In the data rows, zero lies at 4.5, halfway between 4 and 5.
Here is a table of points, one per row:
[4 7 5 4 7 4 4 3 1 3 7 4 2 8 6 6 2 2 4 4 4 2 4 3 3 0 6 4 0 6 5 7]
[4 8 5 3 6 5 6 6 3 8 3 5 6 3 7 5 7 3 8 6 3 6 5 5 5 4 4 4 3 6 0 4]
[5 6 5 4 6 6 6 4 5 4 5 6 7 4 2 3 4 6 3 6 5 6 7 4 5 6 4 3 6 4 6 6]
[6 5 4 4 5 6 5 5 4 2 4 5 4 4 2 4 8 5 4 4 4 4 5 4 5 6 4 3 5 3 4 3]
[4 6 5 7 7 6 3 3 8 0 4 6 6 4 5 6 7 6 4 5 4 1 1 7 4 5 3 2 1 4 7 3]
[5 7 6 3 3 3 3 8 6 5 5 2 5 6 4 5 5 5 3 6 4 3 3 3 5 4 7 5 5 3 3 7]
[9 2 3 2 6 4 4 5 2 2 6 6 4 9 6 5 6 5 5 3 4 4 4 3 6 3 7 6 4 6 5 6]
[4 3 2 6 3 4 8 3 8 3 5 4 4 0 3 4 6 3 2 4 5 5 4 6 4 8 5 9 7 5 6 6]
[5 5 3 5 2 6 4 3 3 4 8 6 6 4 4 4 6 6 6 3 5 4 5 5 5 5 4 4 7 6 5 4]
[5 6 4 2 5 4 3 5 3 4 6 3 5 3 2 3 4 4 4 6 3 5 5 6 3 5 4 5 4 4 8 2]
[7 3 3 3 5 8 6 4 6 4 4 5 3 5 4 6 4 7 4 3 4 3 4 4 4 5 4 5 7 4 2 4]
[6 5 6 4 7 5 2 5 2 6 4 3 6 9 7 5 2 4 5 5 5 6 2 4 8 1 5 7 2 4 3 6]
[2 5 4 2 5 2 3 5 5 3 5 5 7 5 2 4 3 4 2 7 6 7 4 5 4 7 2 7 1 6 3 3]
[5 4 4 5 5 7 7 5 3 7 3 1 3 4 2 4 5 3 6 8 4 1 2 4 3 5 4 2 5 7 3 4]
[5 4 7 6 6 6 3 2 5 8 5 6 5 2 4 5 3 4 5 6 4 1 5 5 7 4 1 6 6 6 3 3]
[4 4 4 4 4 4 8 1 5 3 5 6 0 5 2 5 4 3 1 3 7 6 4 4 5 7 5 6 5 4 5 5]
[3 4 9 1 2 6 7 3 5 5 6 1 4 7 4 3 4 8 3 2 6 8 5 3 5 7 6 8 1 3 8 6]
[8 5 2 3 3 5 4 3 2 4 4 6 4 4 2 4 5 2 5 5 5 8 7 5 5 5 5 0 5 5 7 5]
[1 5 2 1 3 5 5 4 5 5 2 5 6 4 5 4 4 2 4 6 9 2 6 5 2 6 4 5 1 4 7 5]
[3 3 4 9 5 6 2 5 7 3 4 6 5 2 5 2 5 1 5 4 4 4 4 6 5 9 7 4 4 3 2 9]
[5 5 9 6 4 5 3 8 5 4 7 5 2 6 5 4 2 5 5 0 4 2 4 3 5 5 5 6 2 5 4 5]
[2 5 5 5 3 3 4 7 8 6 5 4 2 3 1 6 6 5 5 3 6 2 3 5 8 5 6 4 6 5 6 5]
[6 5 3 4 3 7 4 6 7 7 0 3 5 3 6 3 6 6 5 4 5 3 4 7 6 3 3 2 4 7 4 4]
[7 7 5 4 1 1 5 5 6 3 5 4 6 1 4 4 4 3 3 3 4 3 5 4 6 5 6 7 5 1 3 2]
[2 3 3 5 4 5 3 2 8 5 5 5 5 3 3 4 4 4 3 4 5 9 6 3 5 4 4 6 8 6 4 7]
[3 4 5 2 5 5 8 2 7 4 3 7 4 4 6 3 8 5 5 3 6 5 5 3 6 6 4 7 4 4 5 3]
[5 4 6 4 4 5 5 4 2 2 5 3 5 7 7 7 3 4 5 8 4 4 2 6 4 4 5 3 4 7 6 6]
[6 3 6 7 5 3 2 3 4 6 4 4 4 5 6 5 3 4 5 5 7 5 3 4 2 4 7 5 3 8 7 2]
[5 3 6 2 6 4 4 6 2 4 3 3 7 5 4 3 4 4 3 3 2 4 3 2 5 2 8 6 4 4 6 3]
[4 1 1 4 5 6 5 5 6 3 7 2 5 5 3 7 5 6 6 6 4 3 6 3 6 8 5 1 5 4 4 3]
[5 4 3 4 9 2 6 6 3 4 7 4 6 4 8 6 5 1 4 4 4 7 2 5 6 3 3 5 4 3 1 6]
[4 3 6 4 2 6 4 6 4 8 6 6 7 4 1 6 6 4 5 5 5 2 6 4 6 5 3 4 5 8 7 4]
[5 3 7 7 4 6 4 3 6 6 5 7 5 5 4 5 3 2 8 6 2 6 3 1 3 3 4 2 5 1 5 5]
[3 3 7 9 5 4 5 6 3 3 4 4 4 1 6 3 5 2 4 4 5 5 4 3 8 5 4 6 7 6 5 7]
[8 4 1 4 5 5 6 6 7 6 3 4 4 2 3 4 5 5 6 7 2 3 7 8 2 5 5 6 4 6 4 6]
[3 5 5 4 3 5 3 9 6 4 9 3 6 7 6 4 5 4 4 5 6 3 3 7 2 3 4 6 4 7 2 4]
[2 4 5 6 2 6 4 4 4 3 5 3 5 6 3 2 6 7 7 5 7 3 3 3 2 4 3 4 5 5 4 5]
[3 3 9 5 5 1 2 5 6 5 3 3 4 4 6 3 6 4 5 4 9 3 5 2 4 1 5 2 7 7 3 3]
[2 4 4 6 4 1 7 5 8 5 6 3 6 3 2 3 3 4 7 2 4 3 6 4 4 5 5 9 6 5 7 3]
[3 4 4 7 8 5 5 5 4 5 3 3 5 5 4 5 5 7 6 2 8 7 6 2 8 6 6 6 7 4 5 3]
[3 4 6 3 4 9 4 4 2 7 2 4 6 4 3 4 5 5 5 9 4 4 5 7 4 3 4 4 2 2 5 3]
[5 4 5 4 3 2 4 6 4 3 4 6 4 3 9 5 7 1 3 6 2 5 4 5 3 6 5 3 5 3 1 7]
[3 4 6 5 3 3 6 7 3 7 3 5 6 6 4 4 5 5 1 7 3 4 2 7 3 4 3 3 5 5 3 3]
[5 4 5 4 3 5 4 7 4 4 5 5 3 4 6 8 2 7 4 2 3 7 7 1 5 6 5 3 3 5 2 3]
[7 4 5 5 7 4 6 2 2 4 5 6 3 6 4 2 5 5 5 5 5 6 6 2 3 5 3 5 1 6 8 7]
[7 6 6 3 4 2 6 3 2 6 4 7 6 6 5 3 2 4 6 3 4 3 2 6 4 6 5 1 7 3 6 5]
[4 2 2 5 6 3 2 4 2 8 5 5 4 2 7 4 6 3 5 3 2 4 3 6 6 3 6 5 1 2 2 8]
[6 5 6 3 3 5 4 3 3 3 5 7 4 2 2 6 6 5 6 2 4 8 6 9 2 6 4 5 3 6 3 4]
[3 4 5 4 6 6 2 5 5 7 4 6 5 3 5 5 9 8 2 7 1 2 3 5 5 5 6 2 4 4 3 4]
[4 4 3 3 6 6 6 4 2 6 5 4 3 4 7 1 3 4 3 5 5 6 6 6 5 4 7 4 4 5 3 8]
[8 3 4 7 6 3 5 7 5 5 4 6 5 2 7 4 4 3 5 4 4 4 5 3 3 8 4 1 4 1 4 4]
[4 4 1 7 4 5 5 6 5 6 6 3 9 5 5 7 4 4 3 4 6 4 5 6 6 4 5 2 4 5 5 3]
[5 5 5 3 3 9 5 5 8 6 7 5 4 4 6 5 5 1 5 2 5 6 5 4 2 1 3 2 7 3 8 5]
[4 4 5 5 8 3 2 6 4 3 7 1 6 5 4 6 4 9 7 5 5 8 7 5 5 5 3 4 5 5 5 7]
[5 8 6 3 2 8 3 5 2 6 5 5 7 5 4 5 5 5 4 7 7 4 4 5 3 3 5 5 5 6 5 3]
[5 6 4 3 7 2 6 5 4 6 5 1 4 6 4 6 3 6 2 3 3 4 4 6 3 4 5 3 5 4 4 6]
[3 5 4 2 7 3 8 2 2 3 7 4 4 5 3 5 3 6 3 7 6 3 8 7 5 4 5 6 3 5 6 4]
[9 5 3 7 4 3 5 6 3 5 4 4 4 0 2 6 9 4 4 8 2 7 3 6 1 3 4 4 4 1 1 7]
[1 4 4 3 3 4 6 4 3 3 5 5 8 4 3 7 4 5 6 5 4 5 5 3 3 8 3 3 1 6 3 4]
[4 5 5 6 5 6 5 5 7 2 7 6 6 5 4 4 5 2 5 5 3 3 5 4 2 3 3 4 4 8 6 4]
[5 8 3 7 3 7 4 2 4 4 8 7 5 5 6 5 5 7 6 4 8 5 5 6 3 6 5 5 3 6 5 2]
[6 1 4 4 7 5 3 3 3 4 5 3 3 6 6 4 2 6 5 1 5 3 2 4 2 3 5 2 2 7 3 4]
[4 7 6 3 4 5 5 4 5 3 5 7 5 3 4 2 5 8 5 4 3 6 4 5 4 3 4 5 4 4 2 5]
[3 6 3 6 5 1 2 4 3 5 4 4 2 4 4 5 7 5 4 4 2 5 6 4 4 2 4 5 4 1 6 5]
[3 5 1 4 6 7 5 2 3 4 0 5 5 4 5 3 4 6 6 3 3 6 7 5 2 6 5 5 8 5 6 5]
[3 6 4 2 3 3 4 6 5 2 5 6 1 3 4 3 0 2 3 2 5 6 4 4 7 4 8 6 4 3 5 4]
[4 4 5 3 4 1 6 6 6 5 6 4 3 6 4 3 7 5 5 4 2 5 4 7 5 5 4 7 6 2 4 0]
[3 5 5 2 4 3 4 4 6 3 2 9 2 5 2 5 4 3 6 4 5 2 3 4 6 4 6 8 7 5 7 3]
[6 3 5 5 5 3 5 0 7 6 5 4 5 5 9 3 4 5 5 4 5 6 8 5 9 6 6 5 2 7 4 7]
[7 6 3 4 5 6 5 5 4 6 5 5 4 5 4 4 4 3 2 4 5 4 4 5 4 4 1 5 3 6 8 5]
[5 6 5 3 4 5 3 7 3 3 4 3 0 5 6 5 1 5 5 7 2 6 5 3 6 5 5 8 5 4 6 4]
[7 0 2 7 8 5 2 5 1 2 5 8 3 9 8 8 3 5 4 3 6 3 2 7 5 2 8 4 4 5 7 5]
[2 4 7 4 5 3 6 7 5 4 2 3 7 5 5 4 3 3 4 6 3 3 3 5 4 3 6 6 6 4 5 5]
[6 3 3 3 6 6 3 4 3 5 2 3 2 6 3 2 4 3 7 4 3 4 5 7 5 5 2 3 6 2 3 4]
[4 5 6 3 5 3 4 2 3 4 5 6 1 2 5 5 3 7 2 4 4 5 9 2 7 5 6 7 3 2 4 5]
[5 3 6 6 2 6 5 2 3 6 2 7 5 3 2 4 3 6 3 4 7 7 8 6 7 5 4 4 5 5 3 5]
[6 4 3 4 5 3 5 3 6 6 5 6 7 4 7 4 6 4 8 6 7 5 1 3 6 2 3 5 6 4 3 4]
[7 3 4 5 2 6 1 5 7 4 3 6 5 3 6 6 5 3 3 3 5 4 5 4 4 4 4 3 7 2 3 4]
[1 4 5 5 3 2 4 5 5 3 4 2 3 6 3 5 5 4 4 4 3 3 8 5 4 5 5 5 6 1 3 4]
[4 7 7 3 3 3 5 5 6 3 5 2 5 6 7 4 4 5 3 5 4 1 3 7 3 3 2 4 5 4 5 3]
[5 4 4 6 5 5 3 7 2 2 6 4 5 4 3 2 2 4 3 4 2 6 3 6 3 2 5 1 2 2 5 5]
[4 4 7 6 5 7 4 2 4 6 5 3 5 6 3 6 6 3 5 1 4 6 2 4 4 3 5 3 5 5 6 5]
[6 3 5 3 5 4 3 8 3 6 3 4 5 5 5 3 4 4 2 3 5 2 5 2 5 5 3 7 5 5 5 4]
[4 6 1 5 0 5 4 7 7 4 2 2 4 6 0 6 3 4 4 4 5 1 3 2 4 7 1 6 7 6 3 6]
[4 3 2 8 6 3 8 8 6 3 4 3 3 8 5 5 2 7 3 3 7 6 5 4 9 3 4 4 5 5 4 6]
[3 6 3 5 3 6 5 6 6 7 3 8 5 6 4 3 3 4 7 7 5 7 3 5 5 5 3 5 8 5 6 4]
[5 2 6 9 4 6 3 5 7 5 3 3 3 6 2 6 5 4 6 5 6 4 4 4 5 3 6 5 7 4 3 4]
[6 4 3 5 5 4 4 5 6 4 3 7 5 7 4 1 7 0 4 6 5 5 5 4 6 3 2 5 4 7 4 2]
[5 4 5 6 4 4 3 5 5 5 4 4 5 7 7 5 3 5 8 3 3 2 4 4 6 5 3 2 4 5 5 6]
There is one direction along which these points spread out most. Take the direction at right angles to it along which they spread out most. Go by this last direction. How many in every 100 of the points above lie lower along it than each point below? Round to a whole number. More than half of the points above lie lower than the first one.
[7 6 3 4 5 6 5 5 4 6 5 5 4 5 4 4 4 3 2 4 5 4 4 5 4 4 1 5 3 6 8 5] 48
[4 8 5 3 6 5 6 6 3 8 3 5 6 3 7 5 7 3 8 6 3 6 5 5 5 4 4 4 3 6 0 4] 6
[2 4 4 6 4 1 7 5 8 5 6 3 6 3 2 3 3 4 7 2 4 3 6 4 4 5 5 9 6 5 7 3] 89
[3 4 6 5 3 3 6 7 3 7 3 5 6 6 4 4 5 5 1 7 3 4 2 7 3 4 3 3 5 5 3 3] 4
[3 6 4 2 3 3 4 6 5 2 5 6 1 3 4 3 0 2 3 2 5 6 4 4 7 4 8 6 4 3 5 4] 97
[4 4 4 4 4 4 8 1 5 3 5 6 0 5 2 5 4 3 1 3 7 6 4 4 5 7 5 6 5 4 5 5] 96
[7 3 3 3 5 8 6 4 6 4 4 5 3 5 4 6 4 7 4 3 4 3 4 4 4 5 4 5 7 4 2 4] 51
[3 5 5 2 4 3 4 4 6 3 2 9 2 5 2 5 4 3 6 4 5 2 3 4 6 4 6 8 7 5 7 3] 84
[4 3 6 4 2 6 4 6 4 8 6 6 7 4 1 6 6 4 5 5 5 2 6 4 6 5 3 4 5 8 7 4] 24
[4 6 1 5 0 5 4 7 7 4 2 2 4 6 0 6 3 4 4 4 5 1 3 2 4 7 1 6 7 6 3 6] 33
[3 3 9 5 5 1 2 5 6 5 3 3 4 4 6 3 6 4 5 4 9 3 5 2 4 1 5 2 7 7 3 3] 39
[7 7 5 4 1 1 5 5 6 3 5 4 6 1 4 4 4 3 3 3 4 3 5 4 6 5 6 7 5 1 3 2] 70
[9 2 3 2 6 4 4 5 2 2 6 6 4 9 6 5 6 5 5 3 4 4 4 3 6 3 7 6 4 6 5 6] 83
[5 4 4 6 5 5 3 7 2 2 6 4 5 4 3 2 2 4 3 4 2 6 3 6 3 2 5 1 2 2 5 5] 28
